128 stands for zero in the data rows.
Every row has a hidden score. In each pair, how much higher is the second row's than the first's? 10 means about the same, 20 much higher and 0 much lower.
[115 116 126 116 112 122 113 112]
[161 102 116  96 118 103 172 200] -> 11
[106  93 125 131 168  98  99 104]
[ 98 121 146 169 108 129 128 107] -> 9
[106 118 156 148 101 126 147 136]
[132 188 124 120 100 164 150 155] -> 0
[105 110 130 132 138 103  98 109]
[176 126 102  86 127 112 117 150] -> 5
[128 128 121 101 126 106 100 123]
[119 176 148 153 116 155 150 128] -> 7
[ 96 116 152 171 106 123 130  97]
[115 172 144 127  93 207 234 140] -> 1
[174 126 116  94 109 128 168 186]
[123 103 111 100 136 101  98 116] -> 13
[186 106  94  80 137 103  81 118]
[103 120 154 161 113 136 135 120] -> 13
[215 121 105  89 138 119 152 177]
[200 133 109  92 127 111 113 164] -> 9
[108 143 134 146  92 161 139 118]
[ 99 102 136 147 154 100 104  99] -> 15
[ 96 115 141 168 105 124 128 104]
[206 118 104  92 134 115 125 155] -> 5
[172 116 100  86 123 110  99 147]
[132 182 127 115 107 185 153 147] -> 4
[150 160 107  93 105 127 130 159]
[ 98 106 152 166  99 113 138 116] -> 20
[131 221 133 109 103 177 143 152]
[151 196 125 130 100 166 190 150] -> 14
[110  99 120 118 136  96 103 113]
[236 142 114  90 160 125 126 167] -> 3
[131 146 132 112 134 122 140 130]
[130 248 143 131  98 194 190 164] -> 0
[146 116 119 105 142 105 135 127]
[101 120 111 102 102 114  80  97] -> 9
[131 142 125 110 141 133 130 148]
[134 145 140 115  91 158 183 155] -> 10
[112  99 121 119 148 104 104 107]
[157 126 104  87 104 115 111 155] -> 5
[152 152 116 103 117 142 148 158]
[110 148 153 139 104 156 158 121] -> 13
[133 110 112 108 132 103 105 122]
[117 132 125 109 111 131 122 120] -> 7
[117 210 146 131  92 200 186 139]
[111 100 119 124 255  96  96 109] -> 20
[132 134 117 104  99 140 115 127]
[103  84 125 150 150  87 102 110] -> 19
[124  91 113 102 185  98  89 111]
[109 147 147 140 118 122 150 121] -> 5
[109 103 118 123 155 100  98 114]
[136 141 112  96 110 137 110 145] -> 4
[100  89 114 118 135  97  87  97]
[ 97 121 156 186 140 116 117 110] -> 10
[115 113 119 119 123 105 102 113]
[ 96 138 162 220 124 127 138 101] -> 13
[166 115 109  90 154 101 107 157]
[131  93 119 115 133  91 139 148] -> 14
[125 184 131 123 102 153 172 144]
[108 131 146 141 113 142 133 116] -> 18
[101 124 144 184  98 127 128 114]
[ 98 138 158 193 105 138 159 108] -> 9
[128 104 106 104 125 105 103 121]
[109 157 161 146 101 190 155 133] -> 6
[107  90 118 112 202  89  86 105]
[124 189 129 119  99 201 137 153] -> 0
[ 99 101 201 242 119 111 166 136]
[255 158 115  94 135 135 156 175] -> 0
[107  84 118 129 240  88  90 102]
[125 131 127 113 103 136 132 126] -> 3
[130 117 131 131 122 126 128 141]
[107 113 143 180 109 131 125 101] -> 13
[203 193 122 103 118 144 162 173]
[155 106 108  93 186 100 100 142] -> 20
[131 147 127 129 137 133 144 126]
[123 122 130 125  92 130 178 166] -> 13
[147 161 125 124 126 146 142 154]
[154 129 116  94 143 113 113 145] -> 12
[157 142 127 112 108 151 159 171]
[ 97 103 142 163 111 115 117 102] -> 18
[135 166 133 109 107 147 124 156]
[124  96 112 111 203  96 102 118] -> 19
[ 97  95 166 195 110  99 139 109]
[119  96 114 106 183  92  97 116] -> 5
[112 132 118 116 109 131 147 132]
[ 96  99 139 148 110 107  94  94] -> 16
[138 130 123  97 104 132 130 164]
[124 133 124 130 135 115 139 124] -> 12
[115 109 133 118 120 109 116 129]
[110 119 124 188 109 171 124  89] -> 13
[159 224 121 130  94 255 207 113]
[110 123 136 148 124 134 104 116] -> 20
[116 102 131 122 122 109 134 106]
[107  95 111 118 123 107 102 109] -> 11
[100 121 153 175 106 124 131 113]
[110 171 142 124  98 190 157 143] -> 1
[182 118 109  96 132 114 114 151]
[127 161 135 125 107 173 174 140] -> 6
[116  94 121 129 128  99 117 120]
[162 215 127 103 123 173 171 173] -> 0
[ 96 106 144 153 114 113  98 102]
[138 112 113 104 132 114 119 136] -> 6
[122 113 116 108 119 128 111 120]
[ 94 102 151 171 116 113 115  98] -> 15
[ 96  93 167 211 113 102 171 110]
[130 145 122 120 103 162 155 133] -> 0
[143 188 126 109  97 210 179 168]
[116 104 122 119 138 111 116 118] -> 20
[132 162 142 117  93 173 150 132]
[174 132 115  98 178 109 130 149] -> 13
[ 92  94 162 242  99 115 138 100]
[ 97 116 153 159 106 125 128 105] -> 2
[120 143 143 132 123 151 138 130]
[105 105 127 130 120 114 104 109] -> 14
[109 152 146 155 144 136 155 123]
[115 146 146 140 100 163 141 117] -> 10
[182 137 111 100 114 122 163 166]
[162 104 109 100 142 107 116 148] -> 14
[ 95 109 139 161 110 110 118  98]
[188 186 125 106 115 151 130 196] -> 0
[115 148 147 136  98 141 117 122]
[150 107 101 114 135 120 108 105] -> 14
[120 167 130 116  98 149 122 129]
[100 101 143 168  99 116  99 100] -> 20
[159 134 128 113 115 120 181 196]
[100  91 148 170 146  97 122 105] -> 19
[133 115 109 101 154 105 109 137]
[151 135 121 116 137 140 128 146] -> 8
[121 106 118 116 118 115 114 114]
[150 114 113  99 142 106 128 136] -> 8
[115 108 124 131 115 107 113 109]
[ 96  95 131 163 117 100 110  98] -> 13
[155 135 112 103 111 124 129 139]
[121  89 112 113 255  86  97 110] -> 16
[130  96 115 119 252  90  95 114]
[103 182 163 161 100 174 146 122] -> 2
[100 122 148 166 102 130 113 104]
[121 102 121 106  97 103 135 141] -> 9
[178 110 115 106 120 108 132 153]
[164 117 118 103 236 105 112 140] -> 9
[117  86 117 134 168  88  93 103]
[205 113 103 144 139 149 146 102] -> 7
[110 125 140 150 104 133 123 126]
[136 108 106 101 180  99 103 119] -> 9
[110 149 129 126 134 124 129 126]
[156 154 123 107 111 147 145 162] -> 8
[115 143 126 112  96 138 136 132]
[135 102 119 104 108 104 105 139] -> 15
[130 140 124 132 113 151 148 124]
[104  86 115 122 189  84  87  97] -> 16
[ 97 109 126 144 112 105  98  96]
[241 124 101  85 157 110 121 182] -> 5
[102  94 117 137 219  94 112 108]
[104 143 139 138  98 139 122 115] -> 4
[170 131 111  93 136 122 115 156]
[135 181 147 122  88 176 253 182] -> 6
[ 98 103 141 160 114 115 104 100]
[165 119 109 104 148 118 114 136] -> 5
[127  94 105  98 144  98  97 120]
[138 151 126 117 111 154 142 142] -> 4
[162 118 118  93 115 115 156 179]
[121 171 154 135  95 200 200 146] -> 6
[100 115 201 255 105 125 214 119]
[105 125 161 190  99 147 190 136] -> 5
[129 149 122 117 105 149 128 141]
[104 109 121 124 127 108  97 105] -> 15
[111 126 132 136 117 120 137 120]
[131 129 125 109 105 117 160 151] -> 8
[113 110 112 113 125 104  95 116]
[125 194 125 113  95 163 164 137] -> 0
[100 128 147 179 106 129 173 115]
[105 138 152 147  96 182 130 112] -> 7
[108 104 134 125 134 123 113 109]
[192 154 107  89 130 120 132 163] -> 2
[138 126 109 101 136 110 103 152]
[223 161 111  93 183 129 129 182] -> 5
[236 117 104  91 160 112 122 173]
[147 139 110 104 112 151 130 161] -> 8
[123 107 116 105 144 105 108 123]
[101 122 134 158 111 123 130 105] -> 11
[144 166 122 114 115 145 113 140]
[105 114 134 147 116 129 107 105] -> 18
[119 137 124 119 105 143 133 133]
[136 127 127 127 113 139 126 122] -> 12
[101 154 162 206 115 156 142 109]
[151 133 120 106 139 130 115 138] -> 7
[ 99 116 163 175  88 144 255 121]
[ 94 105 139 165 113 114 105  96] -> 11
[190 133 107  89 137 113 113 163]
[101 117 138 144 112 118 141 109] -> 15
[175 115 106  90 136 112 114 157]
[149 158 129 108 122 141 148 156] -> 6
[ 96 132 140 168 108 133 111 105]
[118  95 114 110 192  91  89 115] -> 11
[ 96 118 144 181 116 114 112  98]
[145 116 111 100 116 122 112 123] -> 5
[119 151 132 119 110 134 159 138]
[117 172 130 128  97 167 128 136] -> 8
[104  96 130 139 141 103  99 102]
[146 206 139 111 125 168 139 176] -> 0
[115 174 154 135 104 185 159 135]
[104 122 153 143 175 116 120 108] -> 17
[118 130 124 115 114 118 122 137]
[109  97 131 138 154 101  99 108] -> 15
[ 95 130 157 203  94 130 136 103]
[139 148 130 117 107 148 126 145] -> 3
[109 167 146 156 123 155 179 129]
[184 141 111  96 136 133 131 161] -> 10
[161 106 102  92 127 101  99 140]
[106  97 126 136 134  95  98 103] -> 14
[122 157 138 115 121 143 120 145]
[104 118 127 130 112 111 111 109] -> 16
[111 150 137 124  93 156 148 123]
[121 106 135 140 191 104 112 113] -> 16
[137 107 110 107 151  96 100 116]
[165 162 114 104 139 134 138 172] -> 3
[207 155 114  95 127 142 131 175]
[106 141 143 144 101 153 115 118] -> 15
[114 134 125 121  96 127 123 118]
[104  96 133 144 160 101 111 100] -> 16
[108 101 123 148 166 108 104 105]
[129  95  99 102 150 104  87  91] -> 8
[135 136 130 112 105 126 153 165]
[120 240 153 135 112 194 174 144] -> 0
[107 124 126 133 127 111 112 109]
[158  98 111 107 156  99 111 142] -> 12
[119 151 137 112 108 142 151 133]
[142  99 108  99 189  97 110 125] -> 16
[114 138 145 142 156 131 111 132]
[103 111 134 141 146 103 113 107] -> 13
[105  85 112 121 225  86  84  97]
[103 118 135 149 104 132 119 111] -> 8
[138 196 134 113  92 211 169 163]
[160 210 123 119 116 169 221 197] -> 9
[162 129 115 103 149 108 110 129]
[108 125 133 140 145 128 154 117] -> 13
[104  91 120 126 139  93  83 100]
[106 165 153 151  94 188 168 131] -> 2
[173 153 112  90 118 131 115 169]
[170 107 101  87 144 105  98 159] -> 15
[155 131 128 104 107 133 132 170]
[128 146 126 120 116 144 149 143] -> 9
[127 188 142 124 103 177 143 141]
[180 124 109  93 104 134 120 166] -> 16
[175 136 118 100 179 129 124 166]
[147 129 112 101 113 120 119 145] -> 11
[131 121 112  96 129 113 100 121]
[118 168 139 136  99 183 162 141] -> 7
[114 100 126 150 118 116 114 104]
[100 107 167 211 105 120 206 118] -> 13
[153 124 115  96 159 113 111 155]
[104  95 129 152 185  99 108 105] -> 17
[143 103 109  98 140  97 104 136]
[172 115 106  89 142 113 106 147] -> 8
[104 136 142 151 112 137 116 115]
[173 212 112  97  95 200 123 118] -> 0
[167 117 105  89 128 116 113 138]
[103  92 139 151 117  94 109 113] -> 17
[168  96 116  96 122 100 127 142]
[140  96 102  90 142 100 103 119] -> 10
[105 128 143 146 123 121 108 114]
[125 216 132 124  91 214 195 157] -> 0
[116 108 130 128 242  94 100 117]
[144 211 130 105  93 200 143 169] -> 0
[140 152 127 118 147 145 154 152]
[101  84 118 133 142  88  88  94] -> 19
[228 147 111  89 161 122 135 168]
[ 97 139 157 188 108 130 131 106] -> 17
[101  93 132 164 133  92 128 112]
[127 104 117 118 120 113  96 113] -> 6
[101  99 136 163 156 100 106 107]
[102 124 136 164 132 118 115 113] -> 7
[107 108 148 166 155 115 115 110]
[107 126 131 137  98 141 108 119] -> 6
[108 109 134 129 119 118 115 109]
[152 119 102  90 137 107 112 155] -> 6
[126  91 117 106 119  95 137 133]
[128 107 112 102 152  99  96 126] -> 8
[159 118 117 100 187 109 105 136]
[ 94 121 138 191 103 138 116  97] -> 15
[107 152 143 140  93 158 146 135]
[202 132 105  85 149 112 133 170] -> 9
[114 130 139 130 111 153 132 115]
[135 200 133 126  97 183 173 143] -> 1
[224 128 103  86 140 107 120 170]
[120  95 117 106 140  95  91 113] -> 15
[164 140 117 107 139 121 126 147]
[100  92 122 142 139  93  93  97] -> 18
[160 104 102  98 153  97  91 123]
[138 118 116 102 130 108 111 121] -> 9
[134 224 133 125  99 187 169 155]
[123 142 121 111  99 141 116 131] -> 19
[241 131 104  93 177 108 125 188]
[104 136 136 126 101 128 110 120] -> 11
[130 133 163 136 109 138 197 187]
[135  98 109 105 216  97 105 131] -> 12
[132 201 142 121  87 212 204 158]
[ 93 118 143 153  92 130 103  95] -> 20
[ 99  83 132 148 164  87 102 111]
[107 138 144 142  87 145 196 137] -> 3
[108 105 124 127 155  98  93  99]
[ 95 116 169 183  98 150 134 111] -> 12
[113 121 132 132 142 114 118 114]
[108  87 113 125 147  89  91 102] -> 14
[141 170 132 116 109 154 160 161]
[106  98 125 135 108 110 111 111] -> 20
[111  98 120 141 119 104 105 106]
[ 97 109 128 154 119 115 101 101] -> 9
[137 103 109 110 207  97  97 126]
[130 174 131 111 100 180 119 156] -> 1
[103 104 132 190 146 110 137  97]
[137 101 109 101 114 101 122 164] -> 5
[151 107 119  95 172 105 117 130]
[ 99 109 141 162 158 105 117 105] -> 14
[148 168 140 116 101 186 188 173]
[ 99 103 134 152 122 100  97 100] -> 20
[104 112 140 155 173 114 110 112]
[107 119 129 134 130 113 103 118] -> 8
[163 155 130 107 100 157 214 186]
[ 96 108 140 167 116 113 113  95] -> 19
[ 92 113 151 195 110 139 118  99]
[ 96 100 141 168 129 107  98 101] -> 10
[114 128 131 135 115 122 115 129]
[124  90 105 122 134 104  88  92] -> 14
[114 100 118 114 125 106 108 114]
[255 115 100 101 170 135 114 119] -> 7
[128 138 138 148 111 147 145 119]
[180 148 112  95 133 124 127 137] -> 6
[102 113 127 154 119 115 104 105]
[117 163 148 121  99 188 168 136] -> 2
[168 147 112  95 123 128 116 159]
[110  91 122 129 127  97 120 110] -> 19
[186 133 106  89 145 119 106 162]
[121 109 134 131 201 101 110 116] -> 15
[113 134 125 114 100 131 114 116]
[110  97 128 134 120 105 113 119] -> 16
[110  87 112 115 164  93  88  95]
[169 114 106  93 165 108 102 138] -> 5
[177 108 110  94 139 100 123 182]
[ 97 102 133 151 105 117 101  98] -> 14
[104  81 120 132 189  84 100 102]
[129 165 146 120 111 158 135 141] -> 0
[101 112 134 137 102 123 119 111]
[100 113 132 141 100 123 132 112] -> 10
[124 117 125 116 118 124 116 115]
[113  94 115 118 245  89  93 109] -> 13
[101  89 119 130 174  92  84  98]
[ 96  88 125 136 140  97  86  98] -> 10
[158 104 101  96 153 101 108 133]
[159 184 121 109 105 176 158 189] -> 1
[124 120 160 164 115 124 175 157]
[103  98 130 138 246  97 101 105] -> 11
[108 103 136 142 132 104 101 111]
[109 113 132 134 115 114 111 110] -> 8
[115  99 118 112 151  95 110 110]
[100  94 132 140 132 105  94  97] -> 12
[197 159 117  94 137 142 115 192]
[ 98 104 139 155 141 105  96  97] -> 20
[101 113 140 140 101 115 105 107]
[110 143 114  94 101 148  85  99] -> 4
[101 132 159 159 109 145 146 114]
[155 178 136 106 106 191 164 169] -> 1
[115 113 121 119 116 110 125 113]
[121 128 137 117 106 137 135 129] -> 8
[115 124 133 122 140 118 126 119]
[121 145 128 120 101 142 143 153] -> 7
[121 165 138 125 108 159 185 136]
[140 182 142 137  99 184 177 148] -> 9
[112 118 138 140 216 107 102 114]
[ 98 143 150 162 108 153 136 113] -> 8
[143 184 123 101 106 157 160 148]
[125 200 168 162  93 190 255 208] -> 12
[ 94 107 136 167  94 130 113 102]
[108 102 118 119 152 104 100 108] -> 8
[106 156 150 148  94 175 210 126]
[142 163 128 111  95 189 148 148] -> 7
[121 118 127 171 126 143 179 115]
[129 155 134 129  95 183 178 146] -> 3
[135 151 136 123 100 152 140 134]
[105 126 141 127 111 127 114 117] -> 13
[126 140 137 129  97 155 185 147]
[127 160 125 118 109 157 128 134] -> 7
[114 195 146 122  94 195 165 139]
[121 113 125 117 142 104 102 125] -> 20
[165 194 131 122 110 179 180 155]
[127 100 115 110 169  96  93 106] -> 20
[109 115 127 128 154 104 112 108]
[110 127 136 137 112 133 131 114] -> 9
[ 97  93 142 158 109 110  98  95]
[123 179 136 115 111 162 178 148] -> 0
[115 203 157 142 100 185 171 127]
[113 101 133 139 126 109 110 120] -> 20
[107 104 121 135 134  96  95  97]
[132 140 121 113 132 126 119 128] -> 4
[149 108 112 103 166  98 105 129]
[118  93 115 114 222  88  90 106] -> 12
[ 95 108 175 210 100 131 145 108]
[108  89 112 111 205  87  92 108] -> 6
[160 117 110  95 113 114 109 144]
[131 156 129 125 103 146 147 136] -> 7
[105 181 151 148  90 162 163 134]
[134 204 131 108  95 174 144 154] -> 5
[228 144 113  93 170 118 141 174]
[118 150 121 105  98 127 120 130] -> 10
[131 124 126 116 109 129 147 147]
[114  86 116 110 206  88  88 106] -> 14
How far apart are the two rows of each pair, measured in a hidden way? 0 means very close, and 12 very far.
[138 180 191 140 165 126 115 127]
[165 145 133 134  65 157 103 129] 12
[100  79  99  93 141 102 102 113]
[107 128 104  92 103  84 158 122] 2
[134 178 143 141 162 128  97 130]
[ 76 115 106 106 185  80  76 155] 1
[107 104 130 164 161 132 184 145]
[144 141 110  93 102 131 103 136] 6
[ 71 128 112 131 169 134  90 150]
[167 138 159 111  93 126 101 115] 7
[150 112 133 129 129  86 184 130]
[109  97  89 107  98 135 183 121] 1
[125  88 125 146 107 107  80 104]
[143 120 105 130 133 127 175 149] 4
[137 116 147 118 108 149 103 113]
[122 108 126 131 102 100 169 122] 1
[125 120 142 150 137 125 180 132]
[144 173 162 161 129 152 103 143] 2
[130 113 109 131 133 109 167 130]
[ 91 104 100 111 166  57  73 136] 4
[135 171 136 151 184 140  92 105]
[119  77  82 103  74 132 104 136] 9
[181 142 131 139  96 157 103  90]
[ 95  88 160 111 152  91  82 108] 12
[171 134 145 145 126  93 177 121]
[197 151 159 124  91 124  96 135] 1
[101  95  99 146 127  86 189 134]
[120 160 174 168 171 147  99 121] 10
[166 146 167 104 164 116 102 117]
[ 25  52 108 112 122 145 201 170] 8
[ 51  87 108 114 174 104 108 153]
[ 91 102  95 123 163 103  84 151] 7
[170 149 157 118  95 152 112 102]
[128 163 115 112 126 145 123 141] 1
[116 127  98 127 110 106 170 122]
[116  97 101 138  66 126  94 129] 1
[128 160 152 150 164 126 106 120]
[135 118 132 156 134 106 178 132] 6
[ 66 107  63 101 157 123 112 137]
[132 123 136 127  95  83 186 133] 1
[ 86  77  83  96  88 105 101 136]
[121 146  87 115 143 133 100 145] 1
[ 46  48  50 110 111 118 168 152]
[173 136 115  90  36 110 100 109] 6
[ 88  57 109  87  70 143 131 106]
[ 91  85  95 103  66 145 107 148] 1
[ 87  93 135  96  84 155 123 161]
[131 160 161 164 159 131 112 118] 0
[140 183 155 143 180 105 111 136]
[ 92 105 128 118 113 113 195 116] 0
[114 147 136 121 150 102 103 135]
[130  83  95 156 127 113 185 132] 11
[132 175 114 159 139 139 134 129]
[143 154 120  99 108 153 125 122] 2
[169 126 175 129  71 147 137 112]
[112 162 147 153 172 130 113 118] 6
[138 158 187 160 168 125  89 137]
[ 75  99 105 145 110 110 142 148] 4
[122 114 130 139 164 138 178 118]
[158 132 159 117 101 142 101 115] 1
[149 129 147 133  85 127 107 125]
[121 161 160 146 163 129  81 120] 7
[ 90  93 100 133 121 151 181  91]
[148 135 161 144 114 148 109 127] 2
[ 99 120 111 105 149 162 125 136]
[135 170 152 133 170 107 103 143] 2
[190 146 168 153  90 134 107 118]
[ 93 119 122 128 127 132 136 158] 7
[146 129 130 125  77 173 109 112]
[131 163 113 141 167 152 139 133] 1
[166 129 175 143  93 146 128 128]
[ 60  66  36 121 104 101 161 161] 6
[134 165 160 179 172 100 106 125]
[151 134 144 125  99 148 105 120] 6
[138 165 143 134 139 149 114 136]
[146 148 132 152 140 172 110 148] 3
[125 173 156 128 157 120 103 147]
[165 163 125 141  80 155 115 119] 10
[106 101 134 171 140 100 189 141]
[ 71  71 108 100 130 110 172 143] 0
[112  90 115 132 115 137 194 127]
[140 110 139 153 127 117 109  98] 0
[ 89 110  89  77 131 115 116 119]
[122  85  49 106 133 124 157 172] 11
[160 137 124 136 138 156 124 127]
[114 129 101 142 150  88 187 136] 3
[124 160 163 144 169 123 122 133]
[157 135 130 111  79 136 101 114] 10
[135 159 183 136 163 126 109 132]
[159 151 146 144 130 129 116 118] 9
[ 83  79 101  73 134  77  81 119]
[132 133 109 142 115 128 171 158] 4
[ 76 129 126 157 186 102  93 120]
[150 136 169 117 163 120 102  95] 5
[ 24  49 108 129 134 100 194 172]
[ 72  50  38  88  96 102 175 152] 12
[ 38  52  95 104 111  89 151 138]
[103 135 111  94 109 160 123 143] 3
[126 142  99 128  98 152 150 140]
[ 92  88  76  85  80 106 104 128] 1
[145 169 130 157 137 135 126 108]
[150 166 178 151 167 117  96 129] 5
[171 140 141 140 109 145 111 112]
[141 151 129 156 145 117 105 123] 3
[174 136 142 123 106 137 103 120]
[151 175 162 166 166 121  91 108] 8
[ 87  61 104 102  81 130 121 145]
[124 116  91 113 113 102 179 120] 4
[155 139 144 125 100 168 121 138]
[173 137 133 124  87 152 123 129] 4
[169 148 153 111  91 134 113 120]
[102  75  72  82 128 136 171 142] 4
[124 106 145 148 138  98 168 134]
[115 124 131 150 136 151 201 124] 0
[155 128 140 135  82 139  93 114]
[147 146 110 126  74 134 106 136] 2
[138 134  90 120 126 122 175 147]
[160 134 143 153  82 135 106 132] 4
[119 129 131 153 147 123 181 135]
[157 166 138 129 124 111 118 121] 3
[141 193 164 152 150 101  95 132]
[116 110 131 132 124 118 191  96] 5
[ 81 107  95 104  92 120  93 139]
[130 171 153 137 120 139 121 154] 3
[177 121 162 130  94 163 122 108]
[123 139 175 148 181 110 114 127] 10
[143 173 187 145 171 142 109 131]
[141 103 104 107 100 139 115 115] 12
[151 109  97  76  66 126 130  87]
[142 160 116 102 118 134 137 125] 6
[107 110 145 147 140  98 191 124]
[114 129  69  93 129 155 100 136] 10
[115 126 147 149 138 111 158 135]
[132 122 116 143 134 102 174 107] 7
[128 101 130 129 145 139 172 123]
[155 169 138 142 110 142 130 132] 0
[184 135 144 140  83 151  99 107]
[155 156 110 147 135 130 106 133] 1
[163 182 193 145 168 113 109 118]
[149 155 129 135 168 143 103 134] 8
[133 113 132 139 128 130 176 131]
[ 57  94 148 103 142 106 136 177] 12
[143 189 148 145 140 135 141 126]
[160 123 163 132 126 142  83 110] 3
[127 160 167 139 167 152 111 118]
[144 172 147 148 136 147 135 124] 5
[141 141 127 131 133 143 122 110]
[154 142 171 161 107 154 103 109] 4
[147 130 113 147 131 125 162 104]
[151 123 141 106  95 134 113 131] 3
[125 135 123 131 183 120  99 131]
[170 137 155 143 114 141 121 108] 2
[165 101 110 115 111 138  76 128]
[147 157 131 127 150 135 109 121] 8
[ 76 105  82 102 133  87  98 144]
[ 34  89 112 124 125 161 141 187] 9
[ 76  76  45 119 130  92 108 147]
[127  81 109 128 133 116 172 126] 1
[153 149 133 120 119 149 130 144]
[159 128 140 115 159 107 116  70] 1
[128 129 115 119 122 114 197 119]
[121 117 105 148 118 101 180 129] 1
[ 94  83  89 106 157 137 118 141]
[166 113 151  99  90 166 101 120] 1
[115 138 126 159 148 115 164 128]
[149 163 130 134 135 144 121 132] 3
[ 75  50  27 126 141  78 158 155]
[ 86  78  75 134 172  90 115 142] 6
[145 163 174 153 172 110 106 128]
[124 188 133 129 118 135 154 131] 1
[137 161 137 149 123 171 132 148]
[163 160 149 143 152 106  77 112] 2
[139 166 119 122 134 142 135 142]
[154 134 146 139  86 159 126 106] 0
[105  66  70 102 120 122 169 144]
[ 52  60  51  85 117 131 181 134] 5
[136 133 112 126 122 124 181 132]
[131  78 102  97  74 155 129  97] 3
[121 146 111 108 125 149 124 131]
[131 156 125 126 142 131 128 122] 1
[130 149 158 153 176 131  93 124]
[ 70 108  95 167 144 122  93 133] 2
[ 56 105  95 112 120 121 119 152]
[ 85  66 107  92  95 163 129 134] 4
[144 208 162 142 189 110  85 111]
[ 58  65  97  90  72 122 117 149] 3
[121 157 173 159 152 111 113 140]
[164 133 144 133  78 142 125 100] 11
[118 137 118 136 135 106 180 101]
[163 162 122 119 146 154 112 127] 5
[134 130 106 132 122 102 175 123]
[175 147 148 128 105 144 115 118] 0
[167 111 146 122  91 147 116 119]
[110 115 100 123 112 149 129 121] 2
[ 89 104 107 138 184 117  89 149]
[170 134 140 152 123 127  93 139] 6
[101  91  79  89  86 117 170 121]
[ 50  75 105 135 134 112 214 162] 10
[165 162 137 162 139 157 138 131]
[142 146 134 142 166 112 110 118] 2
[124 127 108 129 145 120 157 121]
[149 139 151 151 114 115  97 134] 3
[ 86  96  73 111 178 125 131 132]
[154 168 140 129 145 127 126 150] 2
[143 120 136 117  91 157 105 121]
[131 140 131 139 124 149 146 136] 2
[120 111 103 125 134 113 179 142]
[135 176 153 144 183 128 116 113] 7
[123 117 121 128 133 127 191 128]
[ 62 111 105 121 165  76 113 140] 6
[ 55  70  94 123 106 105 190 159]
[174 132 118  96  94 118  89  97] 11
[134 110 127 127 106 154  92 105]
[165 159 129 113 103 122 107 120] 2
[117 114  96 119 142 136  98 124]
[143 171 159 161 181 129 111 134] 7
[131 145 165 138 167 122 100 118]
[143  88 131 123 114 149 125 123] 9
[145 167 161 147 159  93 104 115]
[177 138 151 117  88 135 113 132] 7
[170 116 127 132 111 120 114 105]
[147 151 170 100 144 121 116  78] 11
[ 92  44  76  72  82 152 124 126]
[147 160 213 166 185 130 106 132] 12
[ 75 100 100 116 158  89  89 147]
[172 141 145 154  97 138  99 122] 6
[156 117 148 111 107 141 112 143]
[159 121 169 140 111 149 119 111] 2
[113 120 117 126 112 123 167 114]
[125 148 154 133 167 130 115 130] 4
[164 121 160 138 119 145 115 113]
[126 106 107 129 129 110 172 131] 2
[131 107 114 137 119 139 180 141]
[142 161 111 140 122 140 129 151] 0
[106 104  79 117 142  83 194 124]
[155 123 152 130  91 161 108 112] 3
[125 123 126 138 117 103 179 116]
[113 117 126 135 147 114 182 128] 1
[ 93  83  50  91 116 114 172 118]
[113  92 113  57 159 113 127  91] 6
[116 125 133 111 174 152  96 132]
[130 127 142 115 168 137 121 129] 1
[146 109 101  85 102 136 117 128]
[127 109 113 162 121 113 202 139] 4
[181 135 171 107  85 148 137 122]
[ 70 103  52  87 114 109 117 151] 1
[147 159 156 130  91 142 116 111]
[144 154 153 100 147  97  85 127] 0
[125 111 102 134 109 114 179 139]
[110 117 120 158 145 115 168 141] 5
[115  97 103 124 118  80 182 119]
[115 100  96 138 126 131 182  98] 1
[ 51 113  99 116 132 142 146 156]
[145 134 144 173 127 105 169 111] 7
[ 77 104  73  87 190  87  72 112]
[146 108 135 122  85 159 120 127] 2
[114 159 142 133 120 134 137 124]
[159 151 153 152 119 173 115 131] 5
[ 87  93 114 153 104 142 172 134]
[132 164 154 154 200 117  98 125] 2
[144 187 122 106 108 123 122 117]
[137 178 180 146 180 146 110 129] 8
